Where one turn sends some rows of the set: a few examples, then the rows asked
tarip: [4 10 -4 -6 -10 -6 2 5 -2 -11 30 10 -2 -4 17 5 17 3 -2]
vel: [-2 9 -4 2 -12 9 6 -2 -10 0 25 8 -12 2 9 9 13 1 -13]
lebez: [5 9 -6 1 -4 -3 10 -6 -9 -5 8 5 -15 8 18 6 10 -3 3]
zama: [-13 14 -7 -10 -2 -4 10 4 -4 -9 24 1 3 -11 0 -1 14 0 -13]
neri: [-3 19 2 -15 -9 10 3 3 0 -4 26 9 3 4 8 12 14 10 -6]
Gine: [-9 10 -8 1 0 -3 13 2 -8 -7 21 0 -7 -10 2 -2 11 -3 -13]
perad: [-11 16 -9 -4 -8 -7 14 -6 14 -2 13 9 -10 -5 8 1 9 -13 -7]
zetus: [-6 16 -6 -14 -2 -5 13 -16 -7 0 5 12 14 12 10 2 11 -3 1]
nede: [-1 8 -7 -5 -15 -3 3 1 -7 -7 32 11 -1 -5 13 5 20 0 -8]
tet: [-14 19 -8 -11 -9 -6 13 -6 16 -2 15 9 -3 -6 6 2 10 -10 -6]
kefo: [-3 12 -6 -5 -1 -5 15 -18 -10 1 2 11 4 13 12 2 8 -6 0]
Zegof: [-14 15 -4 -5 1 5 12 1 -6 -3 19 -1 -3 -5 -3 2 9 1 -16]
Zasum: [-14 20 -6 -8 -8 0 15 -7 14 1 12 8 -8 -2 4 4 7 -10 -8]
rofu: [3 11 -1 3 -7 9 6 1 -5 -3 21 7 -14 4 13 10 10 4 -7]
Mibe: [-11 19 -4 -15 -1 -2 11 -15 -9 1 3 8 7 13 7 7 8 1 5]
vevig: [1 13 -7 -18 -8 -12 4 -1 -2 -12 17 9 7 0 18 3 19 1 8]
Pum: [-7 15 -8 -14 -4 -17 10 -12 -8 -6 10 10 9 5 14 1 14 -4 9]
Nupem: [-4 12 -7 -2 -2 -11 13 -15 -12 -1 4 7 -5 10 14 3 8 -6 6]
masu: [-5 20 0 -19 -5 10 8 -6 -3 -1 7 5 2 12 8 12 10 7 1]
dezuf: [-8 16 -2 -14 -14 10 3 0 -5 -1 28 10 3 2 5 10 18 5 -12]
velo: [-2 11 -8 -8 -3 -14 13 -15 -8 -4 7 13 11 7 15 -1 13 -7 3]

masu -> vevig
velo -> kefo
And these:
Mibe -> Pum
rofu -> neri
vel -> dezuf
Zasum -> tet
Gine -> Zegof

